Families of rows that turns and mirrors carry onto each other, the same ones carrying the whole set onto itself: the rest of each named row's family, in list order:
7 families of 4 rows:
viz: [-27  45  -3 -28 -25 -12 -21   4  19  -3  -9  18   4   5  -1  -5 -26 -22
  -1  -6]
Fudi: [ 25  50  -9 -26   5  16  21   7  19 -24 -11 -11  12  14 -12  43  -8  11
   5 -14]
dadu: [ 26  10 -20 -21 -15   3   1   7   2  17 -17  -3   5  29 -31  12  12 -15
 -52  -6]
papuz: [ 23  50 -11 -22  -6   2   9  22   0 -17 -11 -12  25  14  -4  44 -24  11
  12 -30]
vib: [ 18  51   3 -35  -2   9   8   8   5  -9 -20 -22  37  20   0  37 -22  10
  10 -19]
Mame: [ -1  53   9 -34 -20  -9 -28   7   6 -29  22   9   4  -2   8   3  -9  -7
  -7  -2]
malus: [ -1  27  -9  13  26  11 -10   2 -23   7  -7   3  35  -5   3 -27  16 -20
 -22  -5]
Suleg: [ 23  59   0 -28  13 -11  33  14   8  -6   0 -12  18  20  -3  33   3   3
  -2 -33]
Roret: [ 18  47   5 -22   6   1  11  10   8  -9  -6 -26  28  17  -8  47 -33   3
   6 -22]
bulu: [ -5   9 -18  13  19  12   0 -14 -28   1 -17   6  37  -1  10 -21  10 -19
 -18  -3]
paz: [ 16  46 -17 -24 -24  -3  27   8  24 -14  -1 -19  19  23 -16  31  -4   2
   7 -27]
Lebun: [-10  64  -4 -20 -16 -20  -9 -14  21 -13   3  19  22  -3   1  -1  -6 -20
  13   2]
tafam: [ -1  21 -25  16  23  -1   3   5 -26   7 -16   0  31  -6   5 -21   9 -32
 -20 -15]
sidid: [ -8   8 -12  17  33   2  -4  -5 -10   7 -17  -1  16   8  -3 -29   6 -16
 -31  -8]
Nase: [ 29   1   6  12   3  -2  12 -10   4   5 -23  -2  -8  16 -28   0  -6  -5
 -46  -5]
tovek: [ 37  -1  -5   1   6   2   5 -11  -4 -12 -17 -13  -1  22 -31   1   8 -11
 -46  -2]
reniz: [  1  56   9 -27 -15 -19 -25   3   1 -22   9  13  -2  -8   2  -2 -24  -3
  10   1]
Poban: [-15  14  -5  -6  19  -9 -16  -7 -27  14 -26  23  17   8  14 -14  16 -14
 -27 -13]
Bisur: [ -3  50   1 -29 -22 -17 -15  10   1 -19  17  10   5  -8  20   0 -25 -14
  -4   6]
koni: [-10  21  13   2  23  -3  -1 -23  -8   9 -15   0  28  -1  17 -18  25 -21
 -10 -27]
lavem: [ 14  57   8 -30 -15  -8  -1  16   4  -9   9 -20  29  14 -11  42 -13   9
   8 -13]
bepe: [ 36   5   3   4  -7   8   6  -4   2  -3 -32 -12   3  20 -23  -1  -2  -4
 -55 -11]
sipen: [  3  56  14 -34 -33  -6 -15   4   4 -17   3   4  19  -7  15  14 -20 -15
  11 -10]
kini: [ 28   3  -3 -21  14   7   6   3 -14   8 -22  -8 -10  28 -27  11  12 -14
 -37 -31]
Falug: [-21  58 -14 -27 -14 -14 -19  -2   8 -33  -7   3   9  -9   7  -6 -12  -5
   3   6]
rop: [ 41  -6  -8  -6  -6  -8   7   3 -19  11 -22 -10   6  33 -29   5   0  -3
 -30 -13]
rane: [  1  12  -2  12  16  -4 -16 -17 -33   4  -4  22  26  -2   4 -16   8 -27
 -13 -21]
puso: [ 33   8 -17   3  16   8  17  -3  -5   2 -28   0   2  18 -13  -9   0 -17
 -56 -12]

The rest of the family of Mame: vib, tafam, Nase
The rest of the family of koni: viz, dadu, Suleg
The rest of the family of papuz: bulu, tovek, reniz
The rest of the family of bepe: malus, Roret, Bisur

Families of rows that turns and mirrors carry onto each other, the same ones carrying the whole set onto itself: the rest of each named row's family, in list order:
13 families of 3 rows:
Nima: [ 14 -16  -5 -19   4 -26  16  -9   4 -12 -37  -1]
ziset: [  2 -16   6  -9 -46 -16   0 -12  13 -11  15 -19]
zugug: [  3 -25   9  -7  -3 -11  35  -3  20  -3  -7  25]
Tev: [  2   1  21   5 -46  -6 -11 -19  14  10  16  -2]
kamem: [ -6  31  -3   8  19  -6 -11  11  -4  14  -4  14]
vibaf: [ -6  27 -16  18  12 -24   0  10 -13   7  -8  22]
nuv: [ -6  23  -5  19   8 -20 -25  25   3  11   4   2]
rufid: [ 14 -14  -9 -26  -4 -14  21 -21  15 -19 -21  -1]
nelol: [ 19   6  21  13 -51 -10 -12  -5  12  -6   7 -12]
devub: [ 11 -10  15  24 -30  10  19   1  14  -5  20 -12]
fil: [  8  26 -15  26  10 -14 -10   4 -15  15   8  14]
gifem: [ 16  -7  -4   0 -52 -10 -12 -10  12 -10   5 -23]
fimed: [ 13 -19 -23  -4  16 -25  26  -7   2  -7 -24   3]
Pez: [ -8  28  -5  10  -5 -22 -16  13 -13  21   5  18]
fomu: [  2  16   5  13 -44  -4 -13  -5   3 -13  20 -23]
Funu: [ 19 -14 -28 -17   9 -10  15  -7  10  -5 -29   9]
Doro: [ -5  -4   3  -2 -45  -1 -19  -8  13 -20  19 -12]
Kuv: [ -3   1   6  41  -8 -27  19  17  -6   6   0  20]
vidi: [ -3  14   2  27  15 -16  -4  27  -3  11  -6  17]
risog: [ 16  -2  24  12 -40 -10 -11  -6  15   1  24 -13]
Koba: [-13  12   7  22  -8 -25  -6  20 -15  23 -14   5]
zas: [ 24  -9   3  18 -37  -2  -2 -28   7   2  19 -17]
Sose: [ -6  18  -3  29  13   4  -2  18  -4  18 -14  10]
zaf: [ 19 -14 -22  -8  20 -24   5 -12  23 -15 -20   7]
Rumul: [ 19  -3   9  -4 -36 -21 -18 -13  23  -7  13 -27]
selop: [ -9  21 -10  20   0  -8  -7  20 -11  20  19   5]
Madu: [ 11 -28 -12   8  -6 -18  17 -24  17 -20 -32   8]
Ledaf: [ 17   3   1   6 -41  -2  -9 -22   7   5  24 -20]
gis: [ 17 -13 -15  -2   8 -14  12 -20  14 -29 -30  -8]
pifaz: [ 18 -30  -7  -4   5 -18  16 -14  24 -23 -17  14]
nonos: [ 15 -11 -22 -16  16  -4  17  -6   9 -13 -28   4]
Setat: [ 29 -18  -9  -4   3  -7  16 -17  23 -19 -23  18]
nos: [  1   8  13   7 -44 -24 -20 -21  10 -10  15 -10]
zemi: [  1 -25 -23 -17  -1 -13  11 -14  17 -20 -22  15]
pibin: [ -6  24 -17  16 -10 -18 -19  20  -9  19   3  18]
voso: [ -3  21  -2  23   4 -11 -10  26   0   6 -11  30]
diza: [ -7 -27 -18 -10   6   0  10 -11  17 -15 -19  22]
Befer: [ -6  20  -8  21   3 -22  -7  24 -18  17 -16   3]
Gusoz: [ 12  -7  -3   7 -48 -17 -12 -18   9 -20  10 -22]

The rest of the family of zas: Koba, diza
The rest of the family of Doro: Nima, fil
The rest of the family of vibaf: rufid, fomu
The rest of the family of Madu: Tev, Sose
The rest of the family of Gusoz: Pez, nonos
The rest of the family of gis: kamem, nos
The rest of the family of Befer: Ledaf, zemi
The rest of the family of selop: ziset, fimed

Families of rows that turns and mirrors carry onto each other, the same ones carrying the whole set onto itself: the rest of each named row's family, in list order:
3 families of 5 rows:
G: [ -9 -18  30   1   3 -17   3 -36 -10 -18  19 -36   7  -4]
D: [ -3 -19  12   0   6 -33 -21  12  10   3   4 -25 -28 -17]
J: [  1 -20  22  11  11 -31 -19   1  -1   4  19 -31 -28 -12]
Z: [  9   5 -14   9 -18  33  16   6  -7   9  -2   6  13   0]
N: [ 22 -24   0 -19   6   0   0  28  -3   0  -8  21 -11  -7]
S: [ -1 -13  33   8   6 -10  -7 -44 -17  -5  22 -25  17   8]
M: [  2  -6 -21  15  -3  33   7  16  -4   8  -1   6   5   4]
K: [ -9   6 -20  15 -16  28  10   7   3   7  -5  -2  14   2]
H: [  9 -37   5 -15  14  -3 -13  25  -4  -6  -1  16 -20  -6]
C: [ 10 -12  39  -3   1 -21   2 -37 -16  -9  21 -28   8  -3]
R: [  3 -33  -4 -21  10   3   2  24  -1 -11 -10  19  -5  -3]
B: [-10  14  13  10 -10   3  -7 -14  -8  29   6   8  34  24]
X: [-12  11  18  -1  -7 -15  -6 -24  -2  21  -1   0  39  21]
W: [ 15 -17  17   2   0 -27 -15   7   2   1  11 -26 -33 -22]
V: [  5  20  19   6 -15  -9  -3 -25  -6  28   4  -2  33  16]

The rest of the family of G: D, K, R, X
The rest of the family of W: Z, N, C, V

Families of rows that turns and mirrors carry onto each other, the same ones carrying the whole set onto itself: the rest of each named row's family, in list order:
3 families of 6 rows:
Memud: [-25   5  -9   8 -10   2  -1  33 -14 -19  19 -17]
Dima: [ 18 -10  18 -10 -13   1  11  21 -12 -24   0   3]
kekim: [ 26   8 -17  10  10  34 -30  -3  -7  13 -12  15]
Sulu: [-5 -7 21 -6  3 21 10 32  5 -5  9 -5]
filu: [-21 -10   3  11  -9  -6   7  47   1   4   0   0]
Saral: [-25  -4   6   5 -17 -10  28  16  -6  -5   5  -8]
pabe: [  2   2 -22 -10  14   4  -8 -17  12  34  -3  29]
niro: [ -7 -17   4 -10 -13   0  19  35 -11 -19 -10   0]
zire: [ 20  -8 -34  -5  16   5  -5 -29  -7  14  -8   7]
nasab: [  4  27 -13  -4 -11  29 -20 -16 -11   0  -7  26]
gipos: [ -2   7 -53  -7   2  -4 -31   3 -17   3  -7  24]
fis: [-11  -6   5   8  -6 -27  22   4  -1   4  20  -5]
luf: [ -4  -5  -3  16  -8 -17 -13  51  -7  -5  12   2]
vagu: [-14 -22 -10 -16   9 -12  21  18  -3  -7  14 -14]
Mikek: [  5   1 -37  -4   3  -2 -33 -16 -22   4 -25  16]
Muno: [  1  15 -46  24   4   5 -29 -11 -17  11   1   3]
Sudam: [  6  -2 -20   1  16   2 -30 -15   1  32 -22  22]
sasiz: [  1  19 -12   9  -5  15 -29 -28 -14  13 -18  16]

The rest of the family of Sudam: filu, Saral, niro, Mikek, sasiz
The rest of the family of pabe: Dima, nasab, gipos, fis, luf

Families of rows that turns and mirrors carry onto each other, the same ones carrying the whole set onto itself: the rest of each named row's family, in list order:
4 families of 8 rows:
nasi: [-17   6  10  20 -15  27  19 -22  20  26   8  32  -6   4 -15  24  40   2
  10  27]
munu: [  3   5  21  -5  18  10 -37  43  -4 -22 -30  23   8  18 -18  12   5  25
 -10   4]
motus: [-37 -11  25  19  -3  22  19 -15  22   8  17  38  -6   8 -11  29  35  -3
   3  23]
naz: [ 37  -7   3   5  14   9 -12  28  13  -5 -30  20  25   3  -9  31  -5  15
   2  -2]
bon: [ 29  18   7   4   5  21 -30  43  -1  -8 -28  21  20  16 -21  30  -1  14
  -6  10]
Kesa: [-46  -3  22  19  -8  43   0  -4   0   4  25  41  -4  10 -13  21  37   2
   4  17]
Bizeg: [-16  29  20  28 -19  52  -5 -11  -5  -3  18  36 -17   0 -17  38  33   7
   0  30]
zud: [ 38 -17 -11  -7  11  14 -24  23   9  -4  -9  18  12   4  -8  33 -16  13
  11  13]
rigad: [-13  27   8  20 -21  58  10  -2   8  -3  21  34  -8   0 -23  19  43  20
   5  23]
Tika: [-41   8  36  21  -3  35  -4 -15  -2 -17  16  39 -29  -1 -12  22  37  16
  -3  22]
Lede: [ 34  16   3   9   7  25 -46  18  -3   2 -16  11  17  20 -17  28  -7  26
  -3  14]
Nagef: [ 12 -20  17  -2  26  -4 -20  27  10 -17 -30  22  13   6  -7  13   0  25
  -1  -8]
Diri: [  8 -23  25   4  31  -5 -34  12  16 -18 -15  15  10  19  -4  24 -11  28
  -7   6]
Kol: [ 28   6  -3 -11   6  20 -38  38   1  -9  -8  19   4  20 -20  33 -11  10
  -1  30]
Geveg: [-12  28   7  18 -28  41  -5  -9  -1  -6  22  24  -8 -28 -13  19  39  11
   2  25]
Baf: [-10   8  24  -4  18  17 -45  30  16  -8 -38   8  10  14 -15  23  -5  27
 -11   9]
sut: [ -4  15  11  18 -21  17  16 -22  23  -3  15  21 -10 -30  -9  28  36   6
   2  30]
lurif: [ -1  12   9  22 -15  39  32 -16  30   3  15  30  -6  -6 -14  28  39  15
   8  23]
Tas: [-26  14   7  22 -18  48   1 -12  -2  21  16  35  -3   6 -18  18  42   6
  10  21]
roluz: [ 17  -8   6   5  14  26 -30  19  22   4 -31   8  29  -2  -6  39 -15  19
   2  -3]
fubez: [  3   0  21   4  21  19 -55  27  -7 -18  -9  17  10  27 -14  19  -7  29
 -11   9]
nop: [  9  14  14   3   9  32 -41  33  16   0 -31   9  24  11 -16  41 -11  15
  -9  13]
Bav: [-27  -4  28  16  -8  13  13 -13  23 -23  26  27 -11 -24  -3  30  31   4
  -4  26]
fego: [-37   6  26  17  -6  48   9   2   9 -21  28  38 -13   5 -16  15  41  22
   0  17]
sem: [-26 -10  26  18   0  28  30 -12  31 -16  22  36 -11  -3  -9  24  36  17
   3  16]
toguz: [ 38  -8   7   8  18   2 -25   3  20   4 -22   9  18  13  -7  32 -12  25
   0   9]
dilu: [-36   8  22  17 -15  37  -8   0  -2 -26  33  30  -9 -22  -9  21  34   9
  -5  20]
gipen: [ -4 -14  16  -3  24  13 -35  16  22  -4 -38   7  16   0  -5  20  -7  31
   0  -6]
tonip: [ 15 -29   0 -16  24  -1 -29  18  10 -13 -14  17  -3   5  -5  12  -8  27
   9   8]
Lanit: [  5  -5   8 -19  18   5 -43  33   2 -19 -15  17 -10  20 -17  11  -4  23
  -2  25]
zif: [-23 -13  27  25   1  22  17 -32  14  -7  12  36 -21 -14  -1  29  31  14
   7  13]
Zeda: [  2   9  12  32 -15  40  17 -29  12   8  14  34 -10 -15  -6  44  28   6
  10  20]

The rest of the family of nasi: motus, Kesa, Baf, Tas, roluz, nop, gipen
The rest of the family of Kol: zud, Geveg, sut, Bav, dilu, tonip, Lanit
The rest of the family of zif: Bizeg, Tika, Lede, Diri, fubez, toguz, Zeda

Families of rows that turns and mirrors carry onto each other, the same ones carrying the whole set onto itself: the rest of each named row's family, in list order:
5 families of 6 rows:
gom: [ -4   4  -5   1  18 -22 -14   5   0 -11  -1 -31  24 -35]
pati: [ -7  12  -4   5  15 -26 -25 -15  -7   4 -25 -26  16 -19]
deme: [-25   5 -16 -10   9  -3 -37  14 -23  14 -27 -19  -5 -28]
Pif: [ -3   5   5  -6   6 -20  -8  -9 -11   9 -10 -22  36 -30]
pip: [-17   0  -9 -11   1   1 -17  19 -19  23 -12 -16  13 -40]
non: [-15 -28 -10 -25   7  42 -13  14  15 -23 -28 -16 -21   2]
repab: [ -9 -25   4 -10  16  13  -4 -17  44 -22 -33  -3  -1   1]
nozi: [  1 -15   0   3   3  16  -3 -18  27 -34 -42   8   9   2]
Fip: [-14   3 -12 -19  15   2 -24  17 -23  21  -9 -14  -2 -33]
vapat: [-11   3   4 -41  14  -7 -28  -7 -39   1  -8 -21  23 -15]
lig: [-23  -3 -14 -19  12   2 -29  32 -20  -3  -4 -25   7 -40]
kevi: [ 14   8  -1   4  13  -7 -13  -2  -9  -2 -18 -15  34 -39]
kal: [-12 -30  -7  -1   7   7  -6  -5  41 -35 -26   0  23   0]
nipul: [-13 -21   5 -33  -5  29 -18 -15  -3 -44 -44   7  15  13]
guf: [-28 -31  -4 -31   9  37 -19   7  22 -16 -36   3 -16  -2]
mabas: [-19 -29  13 -44   9  22 -17 -21  15 -36 -34  -4  11  15]
botem: [ -9 -22   4 -10  10  18   4   1  45 -22 -39   0  11   0]
biru: [-18  -1   5 -37  -1  -3 -23   1 -38   4 -12 -21  35 -24]
tun: [  3 -21  -1  -5  14  19   1 -11  35 -30 -25 -22  -5   7]
bafad: [-21   6   1 -31   7 -13 -40 -11 -38  -6 -26 -27  21 -10]
pamil: [  1   3   6 -31   6   5 -28  -2 -39 -14 -19 -17  43 -27]
bada: [-16  -1   3 -35  11 -12 -29   4 -30 -24  -2 -33  34 -22]
Rab: [ -5   1 -11 -14   7  17 -27  25 -28   6 -20 -10  15 -45]
vabek: [ -8 -26   7 -40   7  29 -13 -13   6 -43 -27 -23   6  19]
tef: [-26 -28  -2 -35   4  39 -10  21  22 -20 -41   4   0   0]
duboz: [-26 -36  -1 -37   0  19 -21  -3  10 -46 -28   0  31  11]
zite: [  4   9   0  -7  21 -21 -13 -12  -9  10  -6 -21  20 -24]
Sepad: [-16 -25  14 -42   5  22  -6  -8  20 -37 -39  -3  26  14]
nido: [-18 -21 -11 -11  -4  39 -16  11  11 -23 -45  14 -11  -5]
Bifil: [-31 -37 -18 -17   1  30 -19  22  24 -25 -29   7   4  -6]

The rest of the family of pati: deme, non, tun, bafad, vabek
The rest of the family of zite: repab, Fip, vapat, guf, mabas
The rest of the family of kevi: kal, pamil, Rab, duboz, Bifil
The rest of the family of biru: Pif, pip, botem, tef, Sepad

